In the data rows, 128 means zero.
Every row has a hidden score from 0 to 40. What is each row's score? 20 is about the middle. The score is a weighted sum of the row's numbers plus the product of two more (or one squared), each taken from its middle value.
np.array([144, 164, 168, 102, 110, 184, 152, 086, 174, 140, 128, 119, 132, 144,
          125, 102, 078, 131, 064, 089, 146, 099, 172, 119]) -> 25
np.array([156, 098, 126, 128, 134, 139, 127, 124, 118, 109, 127, 159, 073, 171,
          093, 093, 096, 109, 118, 108, 122, 161, 137, 117]) -> 26
np.array([098, 151, 094, 121, 172, 101, 146, 194, 142, 146, 103, 122, 105, 063,
          157, 177, 098, 127, 121, 126, 106, 087, 181, 139]) -> 30
np.array([154, 151, 210, 140, 102, 167, 136, 078, 163, 126, 155, 102, 148, 159,
          085, 074, 100, 159, 142, 118, 148, 106, 107, 098]) -> 19
np.array([159, 092, 122, 131, 129, 142, 120, 111, 103, 098, 124, 159, 087, 171,
          095, 087, 107, 108, 114, 110, 125, 161, 132, 124]) -> 24
np.array([108, 122, 106, 108, 128, 086, 130, 139, 116, 152, 132, 123, 134, 092,
          150, 182, 161, 138, 149, 152, 126, 134, 127, 145]) -> 14
np.array([100, 127, 130, 156, 101, 115, 137, 152, 149, 131, 162, 130, 115, 094,
          137, 147, 109, 137, 161, 133, 081, 112, 131, 125]) -> 13
np.array([163, 131, 124, 119, 159, 098, 121, 122, 120, 136, 073, 113, 157, 138,
          141, 118, 165, 145, 115, 154, 162, 100, 121, 149]) -> 18
np.array([137, 171, 185, 144, 105, 180, 116, 089, 164, 129, 157, 095, 158, 153,
          097, 074, 098, 158, 128, 104, 149, 108, 102, 095]) -> 19
np.array([139, 174, 182, 143, 119, 163, 124, 107, 157, 136, 154, 088, 154, 140,
          099, 071, 104, 156, 140, 106, 145, 109, 109, 110]) -> 16
np.array([073, 136, 157, 126, 090, 155, 098, 107, 127, 132, 169, 142, 101, 096,
          110, 132, 071, 147, 134, 090, 145, 161, 181, 077]) -> 20
np.array([124, 138, 133, 110, 141, 099, 127, 119, 112, 152, 136, 114, 148, 100,
          146, 159, 155, 151, 133, 140, 138, 122, 129, 135]) -> 13
np.array([101, 149, 128, 105, 117, 106, 113, 117, 115, 163, 160, 105, 153, 094,
          140, 159, 152, 147, 133, 133, 144, 139, 106, 129]) -> 16
np.array([091, 140, 033, 136, 144, 104, 100, 155, 090, 136, 100, 138, 087, 094,
          150, 158, 117, 129, 130, 114, 108, 128, 106, 134]) -> 23
np.array([107, 140, 127, 113, 117, 095, 124, 124, 108, 162, 144, 102, 166, 090,
          156, 167, 180, 144, 142, 137, 145, 128, 099, 121]) -> 18
np.array([139, 088, 145, 120, 101, 122, 161, 115, 136, 127, 093, 154, 124, 137,
          144, 159, 127, 118, 110, 156, 128, 113, 160, 149]) -> 10
np.array([178, 128, 143, 112, 168, 113, 124, 109, 106, 131, 075, 116, 173, 156,
          144, 108, 176, 143, 119, 143, 174, 109, 120, 144]) -> 17
np.array([139, 155, 140, 136, 092, 160, 064, 063, 105, 138, 146, 120, 182, 157,
          131, 070, 151, 161, 116, 084, 188, 143, 073, 137]) -> 25
np.array([097, 165, 059, 143, 135, 123, 104, 162, 122, 130, 120, 125, 099, 099,
          140, 132, 107, 128, 124, 116, 111, 134, 113, 132]) -> 20
np.array([107, 153, 140, 116, 127, 103, 110, 113, 111, 162, 151, 104, 165, 092,
          143, 156, 161, 156, 148, 128, 155, 130, 116, 128]) -> 15
np.array([109, 143, 118, 106, 143, 104, 123, 138, 114, 157, 131, 105, 154, 096,
          154, 165, 166, 140, 145, 137, 137, 131, 117, 141]) -> 12
np.array([115, 150, 147, 101, 129, 105, 117, 108, 114, 161, 146, 100, 162, 090,
          142, 163, 168, 157, 151, 136, 144, 133, 115, 117]) -> 15
np.array([098, 108, 118, 131, 113, 125, 140, 147, 117, 116, 182, 156, 094, 107,
          097, 141, 109, 114, 161, 115, 090, 179, 130, 085]) -> 15
np.array([136, 165, 144, 146, 107, 169, 041, 059, 084, 136, 150, 126, 195, 165,
          120, 058, 176, 161, 115, 057, 192, 157, 038, 131]) -> 31
np.array([084, 115, 091, 131, 111, 120, 112, 152, 116, 127, 189, 144, 096, 107,
          113, 156, 123, 114, 155, 107, 089, 182, 112, 104]) -> 18
np.array([160, 085, 118, 129, 121, 137, 122, 100, 111, 101, 136, 167, 078, 165,
          082, 090, 108, 105, 124, 112, 128, 181, 148, 114]) -> 24
np.array([139, 103, 145, 119, 105, 133, 142, 119, 153, 128, 098, 146, 142, 122,
          146, 150, 121, 128, 102, 150, 139, 107, 167, 147]) -> 16
np.array([150, 100, 115, 119, 124, 142, 109, 110, 105, 097, 126, 158, 091, 167,
          085, 090, 129, 120, 118, 113, 141, 170, 118, 110]) -> 27
np.array([132, 166, 164, 096, 121, 175, 140, 098, 160, 135, 126, 110, 124, 138,
          131, 115, 086, 137, 080, 098, 148, 101, 152, 123]) -> 27
np.array([165, 118, 137, 113, 158, 101, 115, 111, 099, 141, 078, 121, 172, 134,
          136, 108, 185, 142, 125, 147, 171, 116, 112, 161]) -> 20
np.array([151, 080, 117, 112, 133, 134, 148, 117, 115, 095, 119, 164, 080, 177,
          096, 108, 121, 107, 129, 135, 121, 157, 150, 122]) -> 21
np.array([086, 143, 131, 153, 142, 150, 126, 165, 141, 123, 145, 110, 136, 116,
          129, 159, 107, 098, 172, 144, 112, 120, 116, 142]) -> 21
np.array([140, 090, 159, 123, 107, 131, 156, 123, 139, 119, 096, 142, 127, 135,
          147, 155, 128, 128, 122, 173, 128, 095, 159, 161]) -> 14
np.array([148, 166, 168, 151, 091, 178, 059, 075, 111, 130, 151, 122, 177, 149,
          112, 052, 137, 163, 109, 076, 191, 142, 072, 101]) -> 24
np.array([133, 181, 162, 146, 090, 170, 052, 058, 102, 154, 149, 104, 206, 155,
          128, 065, 152, 165, 107, 054, 203, 154, 052, 112]) -> 22
np.array([070, 135, 162, 114, 077, 150, 097, 105, 121, 130, 174, 135, 110, 100,
          112, 141, 070, 136, 144, 107, 155, 173, 161, 082]) -> 14
np.array([078, 126, 157, 131, 093, 148, 071, 110, 121, 133, 193, 142, 109, 099,
          105, 136, 088, 136, 151, 083, 153, 182, 154, 080]) -> 26
np.array([106, 125, 108, 158, 097, 114, 132, 152, 144, 131, 149, 143, 118, 096,
          138, 160, 119, 125, 149, 120, 087, 115, 115, 134]) -> 20
np.array([127, 189, 143, 160, 120, 211, 098, 110, 139, 124, 100, 112, 175, 157,
          131, 066, 104, 111, 055, 099, 179, 119, 102, 119]) -> 18
np.array([187, 076, 145, 153, 193, 059, 196, 184, 153, 125, 106, 141, 122, 155,
          108, 124, 160, 118, 196, 186, 074, 066, 140, 190]) -> 19
np.array([098, 148, 125, 114, 122, 087, 109, 122, 103, 157, 145, 113, 176, 083,
          158, 165, 176, 145, 137, 125, 156, 146, 111, 121]) -> 17
np.array([088, 119, 112, 134, 108, 114, 132, 154, 133, 117, 184, 151, 099, 104,
          126, 155, 101, 113, 158, 114, 081, 163, 125, 108]) -> 16
np.array([115, 125, 115, 155, 128, 124, 134, 167, 145, 122, 149, 135, 103, 101,
          123, 128, 094, 142, 159, 123, 076, 112, 129, 131]) -> 21
np.array([102, 148, 056, 138, 141, 115, 099, 158, 102, 133, 113, 132, 101, 097,
          154, 137, 123, 126, 115, 120, 111, 124, 115, 140]) -> 21
np.array([097, 158, 046, 133, 134, 136, 113, 148, 109, 132, 120, 129, 089, 102,
          152, 146, 114, 127, 096, 100, 113, 130, 105, 136]) -> 20
np.array([088, 119, 106, 141, 112, 147, 120, 161, 134, 111, 188, 149, 086, 112,
          100, 145, 094, 107, 155, 106, 085, 166, 126, 081]) -> 27
np.array([140, 153, 157, 154, 099, 180, 074, 079, 109, 126, 146, 126, 164, 164,
          104, 052, 138, 144, 115, 081, 175, 143, 067, 111]) -> 25
np.array([160, 135, 138, 120, 152, 109, 111, 114, 106, 140, 086, 118, 166, 141,
          143, 106, 165, 148, 125, 145, 174, 113, 119, 144]) -> 16
np.array([125, 182, 129, 164, 110, 204, 082, 114, 136, 123, 110, 110, 191, 153,
          147, 080, 132, 102, 066, 098, 180, 125, 085, 126]) -> 18
np.array([094, 116, 105, 144, 097, 121, 125, 149, 144, 141, 156, 142, 113, 089,
          150, 159, 107, 135, 152, 128, 084, 124, 130, 124]) -> 19
np.array([105, 150, 137, 109, 133, 102, 111, 119, 117, 159, 139, 103, 165, 085,
          151, 165, 167, 151, 138, 137, 153, 127, 120, 136]) -> 13
np.array([090, 119, 113, 137, 107, 130, 137, 155, 128, 125, 185, 139, 083, 106,
          114, 143, 095, 107, 147, 106, 087, 176, 144, 089]) -> 14
np.array([157, 137, 122, 122, 163, 102, 123, 116, 100, 146, 081, 120, 167, 143,
          138, 119, 173, 146, 123, 142, 161, 114, 108, 162]) -> 16
np.array([142, 170, 117, 064, 142, 151, 171, 088, 115, 128, 094, 088, 133, 149,
          169, 137, 157, 115, 069, 157, 141, 124, 120, 148]) -> 16
np.array([094, 148, 043, 130, 127, 118, 101, 149, 107, 142, 107, 133, 115, 088,
          167, 169, 139, 124, 097, 106, 119, 141, 099, 134]) -> 17
np.array([164, 129, 117, 128, 162, 090, 098, 113, 096, 140, 081, 117, 176, 133,
          141, 113, 191, 155, 127, 136, 178, 129, 097, 152]) -> 18
np.array([151, 170, 176, 147, 115, 172, 116, 090, 154, 124, 150, 110, 140, 162,
          103, 063, 091, 160, 129, 099, 143, 111, 095, 108]) -> 21
np.array([094, 159, 058, 134, 129, 109, 103, 158, 102, 139, 132, 127, 119, 087,
          159, 155, 140, 129, 113, 107, 109, 142, 099, 148]) -> 21
np.array([143, 101, 155, 108, 096, 134, 154, 115, 148, 127, 093, 149, 134, 133,
          142, 152, 124, 128, 101, 141, 139, 103, 164, 146]) -> 14
np.array([164, 123, 145, 115, 148, 095, 125, 110, 115, 136, 083, 123, 157, 145,
          134, 119, 170, 140, 119, 154, 154, 106, 122, 152]) -> 21
np.array([152, 131, 198, 084, 081, 155, 186, 061, 169, 117, 174, 097, 128, 175,
          119, 120, 120, 139, 131, 148, 105, 108, 114, 133]) -> 25
np.array([164, 142, 125, 118, 155, 101, 098, 114, 099, 148, 080, 115, 178, 129,
          136, 100, 191, 155, 126, 130, 182, 113, 108, 150]) -> 25
np.array([099, 143, 049, 128, 128, 116, 111, 155, 107, 130, 115, 131, 083, 089,
          157, 145, 113, 131, 107, 109, 111, 129, 127, 126]) -> 19
np.array([170, 079, 113, 120, 145, 116, 134, 127, 095, 092, 112, 162, 083, 182,
          095, 109, 128, 096, 127, 138, 119, 167, 142, 136]) -> 27
np.array([111, 138, 126, 111, 134, 098, 128, 128, 109, 142, 143, 109, 149, 105,
          145, 153, 160, 135, 146, 129, 132, 139, 108, 140]) -> 20
np.array([087, 128, 145, 114, 107, 146, 105, 110, 129, 124, 175, 138, 110, 097,
          107, 135, 078, 140, 150, 108, 140, 159, 166, 089]) -> 21
np.array([085, 128, 147, 134, 085, 141, 083, 120, 124, 137, 189, 145, 119, 098,
          108, 138, 097, 133, 148, 085, 140, 177, 152, 067]) -> 20
np.array([185, 071, 153, 156, 195, 060, 187, 193, 147, 116, 089, 139, 135, 149,
          115, 137, 166, 115, 197, 187, 081, 069, 138, 182]) -> 19
np.array([161, 094, 110, 130, 124, 155, 132, 112, 105, 096, 136, 159, 092, 175,
          088, 088, 113, 101, 121, 101, 118, 178, 126, 127]) -> 24
np.array([144, 153, 156, 103, 128, 174, 157, 124, 162, 135, 105, 116, 113, 153,
          130, 122, 082, 132, 081, 107, 132, 090, 177, 138]) -> 39
np.array([117, 185, 136, 162, 110, 205, 092, 120, 136, 123, 113, 112, 185, 156,
          135, 080, 116, 103, 061, 083, 185, 132, 095, 109]) -> 16
np.array([135, 090, 150, 113, 114, 135, 157, 118, 140, 121, 089, 144, 127, 135,
          146, 156, 122, 123, 102, 166, 123, 108, 172, 156]) -> 17
np.array([159, 129, 126, 119, 155, 102, 125, 120, 126, 123, 090, 112, 147, 136,
          138, 115, 155, 148, 125, 150, 158, 093, 114, 154]) -> 23
np.array([176, 081, 129, 155, 191, 063, 168, 189, 150, 118, 094, 139, 130, 150,
          118, 131, 152, 117, 186, 183, 085, 071, 131, 180]) -> 24
np.array([167, 125, 127, 121, 167, 093, 119, 127, 103, 137, 082, 116, 161, 143,
          146, 123, 181, 150, 131, 153, 164, 107, 123, 171]) -> 17
np.array([093, 134, 039, 133, 144, 099, 115, 166, 098, 136, 111, 129, 095, 092,
          171, 162, 154, 124, 124, 119, 103, 132, 099, 141]) -> 17
np.array([158, 079, 123, 181, 115, 138, 095, 136, 118, 102, 085, 165, 174, 140,
          113, 095, 178, 096, 093, 148, 173, 158, 131, 083]) -> 13
np.array([139, 165, 125, 069, 131, 150, 187, 097, 140, 125, 096, 085, 121, 152,
          156, 146, 136, 124, 077, 151, 126, 108, 108, 144]) -> 17
np.array([159, 085, 112, 106, 130, 135, 150, 111, 107, 097, 124, 159, 089, 180,
          095, 124, 127, 102, 109, 129, 110, 164, 140, 120]) -> 23
np.array([102, 151, 130, 114, 133, 094, 120, 122, 106, 154, 147, 110, 173, 091,
          147, 165, 182, 141, 139, 143, 145, 142, 105, 134]) -> 19
np.array([158, 126, 130, 123, 161, 102, 123, 109, 109, 132, 079, 113, 169, 133,
          140, 116, 166, 156, 125, 146, 168, 104, 131, 161]) -> 15
np.array([096, 156, 068, 125, 137, 116, 088, 156, 106, 142, 119, 125, 108, 092,
          153, 140, 117, 141, 121, 103, 110, 127, 111, 131]) -> 22
np.array([138, 169, 113, 066, 138, 144, 178, 086, 124, 128, 096, 083, 132, 154,
          167, 138, 159, 121, 079, 150, 132, 112, 107, 154]) -> 23
np.array([144, 163, 119, 067, 142, 140, 176, 100, 128, 123, 091, 093, 139, 154,
          166, 152, 159, 112, 080, 159, 135, 119, 115, 157]) -> 20
np.array([152, 101, 183, 086, 084, 151, 194, 075, 157, 113, 165, 105, 114, 181,
          121, 135, 142, 141, 139, 161, 098, 110, 126, 135]) -> 15
np.array([088, 141, 155, 143, 096, 150, 080, 107, 122, 124, 172, 146, 102, 103,
          095, 113, 053, 132, 140, 077, 143, 176, 162, 066]) -> 19
np.array([109, 146, 132, 106, 128, 100, 146, 130, 125, 151, 147, 094, 159, 096,
          154, 161, 159, 146, 137, 135, 133, 123, 127, 138]) -> 10
np.array([136, 164, 183, 146, 100, 169, 115, 103, 165, 129, 172, 108, 144, 155,
          099, 077, 102, 150, 142, 116, 129, 107, 097, 099]) -> 22
np.array([161, 081, 118, 171, 107, 133, 100, 120, 121, 106, 095, 165, 177, 148,
          105, 078, 165, 093, 089, 141, 178, 167, 123, 071]) -> 12
np.array([107, 150, 131, 112, 135, 108, 121, 127, 112, 168, 138, 105, 172, 094,
          160, 165, 173, 143, 130, 129, 143, 128, 111, 143]) -> 9
np.array([162, 128, 132, 119, 153, 116, 113, 102, 103, 136, 086, 127, 174, 146,
          138, 113, 183, 144, 118, 137, 171, 116, 107, 131]) -> 18
np.array([094, 147, 119, 109, 120, 090, 110, 129, 111, 160, 158, 101, 156, 084,
          156, 173, 170, 143, 160, 136, 138, 139, 103, 138]) -> 21
np.array([099, 107, 133, 132, 113, 127, 136, 141, 135, 109, 177, 139, 083, 120,
          097, 139, 092, 114, 161, 122, 090, 171, 138, 091]) -> 17
np.array([165, 070, 125, 172, 105, 122, 105, 136, 116, 092, 091, 164, 162, 150,
          114, 092, 176, 087, 096, 149, 162, 160, 139, 085]) -> 15
np.array([094, 148, 051, 133, 146, 103, 106, 161, 100, 129, 125, 127, 098, 092,
          141, 139, 123, 128, 130, 104, 115, 127, 102, 144]) -> 30
np.array([148, 099, 148, 124, 133, 125, 164, 132, 153, 123, 094, 144, 115, 134,
          133, 145, 109, 118, 110, 157, 124, 085, 183, 167]) -> 20
np.array([143, 148, 170, 105, 125, 178, 162, 094, 161, 131, 125, 124, 122, 159,
          125, 102, 083, 124, 085, 096, 140, 108, 147, 143]) -> 23
np.array([105, 147, 129, 120, 127, 089, 118, 128, 121, 167, 143, 112, 158, 091,
          140, 169, 159, 145, 148, 144, 132, 126, 117, 123]) -> 14
np.array([086, 141, 156, 121, 091, 159, 064, 094, 117, 133, 172, 129, 111, 107,
          103, 135, 068, 140, 139, 089, 164, 173, 158, 069]) -> 26
np.array([143, 171, 125, 067, 150, 142, 182, 091, 136, 129, 096, 087, 124, 157,
          156, 140, 150, 117, 071, 163, 136, 109, 114, 160]) -> 18
np.array([077, 136, 149, 130, 088, 151, 084, 103, 124, 135, 178, 140, 107, 102,
          105, 128, 072, 135, 147, 093, 140, 168, 165, 063]) -> 20
np.array([123, 184, 136, 157, 113, 209, 097, 112, 137, 115, 113, 110, 183, 156,
          146, 076, 123, 108, 058, 090, 180, 124, 088, 121]) -> 16
np.array([194, 064, 134, 149, 192, 052, 185, 176, 144, 115, 094, 142, 118, 165,
          112, 133, 157, 121, 195, 170, 072, 071, 132, 192]) -> 23
np.array([076, 158, 149, 136, 095, 162, 069, 106, 123, 139, 183, 138, 107, 098,
          096, 137, 060, 142, 139, 079, 156, 181, 156, 066]) -> 25
np.array([170, 098, 126, 116, 134, 148, 144, 106, 100, 091, 114, 153, 090, 181,
          108, 089, 125, 097, 089, 111, 129, 165, 132, 124]) -> 21
np.array([097, 129, 102, 151, 124, 109, 123, 182, 155, 152, 146, 137, 119, 072,
          139, 162, 109, 134, 163, 126, 086, 099, 130, 135]) -> 25
np.array([186, 074, 163, 159, 196, 069, 192, 194, 156, 124, 097, 129, 146, 144,
          107, 119, 163, 126, 201, 189, 083, 055, 138, 185]) -> 19
np.array([165, 128, 129, 121, 168, 094, 113, 127, 101, 141, 081, 113, 165, 142,
          144, 124, 171, 149, 130, 148, 160, 099, 113, 169]) -> 19
np.array([105, 149, 133, 103, 117, 091, 123, 129, 104, 165, 147, 098, 154, 090,
          160, 157, 162, 143, 150, 141, 132, 136, 117, 119]) -> 14
np.array([111, 106, 103, 168, 106, 105, 136, 160, 138, 129, 161, 151, 101, 098,
          128, 169, 114, 130, 164, 131, 069, 112, 109, 142]) -> 20
np.array([159, 131, 125, 112, 150, 102, 115, 104, 104, 141, 084, 123, 160, 139,
          141, 120, 181, 147, 118, 148, 169, 115, 123, 151]) -> 19
np.array([131, 176, 125, 064, 143, 154, 166, 093, 131, 127, 095, 080, 120, 148,
          182, 144, 152, 124, 077, 154, 143, 111, 117, 161]) -> 13
np.array([160, 075, 132, 181, 102, 144, 098, 136, 119, 096, 099, 168, 173, 143,
          103, 081, 164, 093, 088, 141, 172, 153, 137, 065]) -> 14
np.array([099, 123, 111, 123, 115, 129, 115, 152, 126, 115, 187, 148, 085, 108,
          091, 132, 086, 114, 152, 100, 095, 174, 142, 080]) -> 23
np.array([096, 117, 106, 137, 116, 122, 117, 164, 108, 119, 181, 139, 112, 113,
          112, 136, 125, 124, 162, 126, 099, 187, 112, 096]) -> 13
np.array([104, 153, 128, 095, 123, 106, 122, 116, 116, 150, 146, 093, 164, 093,
          151, 163, 166, 145, 128, 146, 147, 128, 115, 131]) -> 20
np.array([080, 135, 146, 119, 096, 137, 085, 107, 116, 136, 168, 138, 102, 097,
          120, 140, 072, 138, 147, 096, 147, 173, 183, 070]) -> 20
np.array([165, 122, 129, 114, 164, 100, 119, 113, 099, 149, 085, 119, 161, 140,
          129, 110, 165, 154, 126, 131, 177, 109, 137, 146]) -> 16
np.array([131, 164, 117, 061, 143, 146, 174, 093, 114, 122, 098, 092, 117, 152,
          167, 152, 151, 109, 072, 153, 134, 116, 113, 163]) -> 25
np.array([162, 064, 111, 183, 101, 133, 092, 129, 118, 109, 097, 173, 158, 140,
          104, 078, 172, 083, 100, 136, 150, 166, 116, 073]) -> 15
np.array([165, 134, 120, 122, 159, 104, 119, 116, 104, 139, 082, 114, 151, 139,
          135, 122, 162, 149, 121, 142, 162, 110, 114, 155]) -> 20
np.array([125, 177, 131, 163, 129, 204, 087, 124, 143, 124, 110, 110, 184, 155,
          142, 069, 119, 112, 071, 094, 179, 124, 093, 122]) -> 33
np.array([087, 134, 145, 126, 094, 150, 075, 096, 113, 137, 179, 131, 108, 092,
          115, 145, 073, 150, 151, 092, 148, 168, 146, 088]) -> 23
np.array([162, 069, 096, 134, 120, 127, 132, 124, 111, 090, 124, 176, 064, 170,
          090, 104, 115, 106, 127, 119, 112, 172, 148, 115]) -> 24
np.array([162, 082, 123, 195, 101, 141, 086, 126, 121, 102, 096, 163, 174, 144,
          118, 085, 167, 089, 098, 143, 162, 162, 111, 080]) -> 13
np.array([099, 139, 054, 138, 147, 116, 118, 163, 111, 127, 111, 132, 103, 093,
          155, 159, 129, 131, 129, 128, 104, 121, 114, 143]) -> 19
np.array([126, 173, 115, 061, 134, 150, 183, 094, 119, 124, 100, 083, 119, 148,
          175, 156, 158, 118, 066, 150, 124, 114, 115, 160]) -> 20
np.array([082, 133, 143, 100, 097, 131, 112, 100, 110, 137, 175, 126, 098, 100,
          117, 155, 093, 145, 149, 121, 138, 163, 170, 085]) -> 15
np.array([157, 125, 122, 117, 157, 114, 108, 113, 117, 136, 084, 117, 169, 139,
          140, 103, 175, 150, 128, 142, 169, 112, 104, 154]) -> 18
np.array([142, 152, 187, 137, 109, 160, 116, 094, 163, 130, 160, 107, 131, 155,
          090, 075, 102, 155, 145, 122, 136, 111, 097, 098]) -> 23
np.array([139, 168, 122, 069, 132, 152, 177, 089, 130, 117, 095, 081, 127, 153,
          161, 145, 151, 123, 069, 145, 148, 115, 120, 146]) -> 22
np.array([129, 176, 125, 168, 106, 215, 090, 116, 140, 120, 113, 118, 192, 155,
          147, 078, 138, 105, 054, 095, 182, 132, 088, 122]) -> 19
np.array([171, 123, 185, 088, 115, 150, 169, 081, 147, 108, 151, 109, 113, 189,
          093, 107, 133, 144, 139, 157, 114, 117, 110, 120]) -> 25
np.array([143, 149, 162, 110, 122, 177, 156, 104, 158, 131, 113, 121, 120, 143,
          129, 100, 082, 134, 084, 112, 134, 102, 168, 126]) -> 27
np.array([141, 158, 161, 139, 085, 155, 045, 059, 095, 137, 138, 115, 185, 159,
          121, 052, 144, 170, 118, 079, 197, 148, 063, 121]) -> 34
np.array([157, 134, 118, 129, 173, 109, 096, 118, 104, 141, 080, 116, 162, 143,
          132, 112, 180, 144, 130, 144, 165, 108, 103, 158]) -> 22
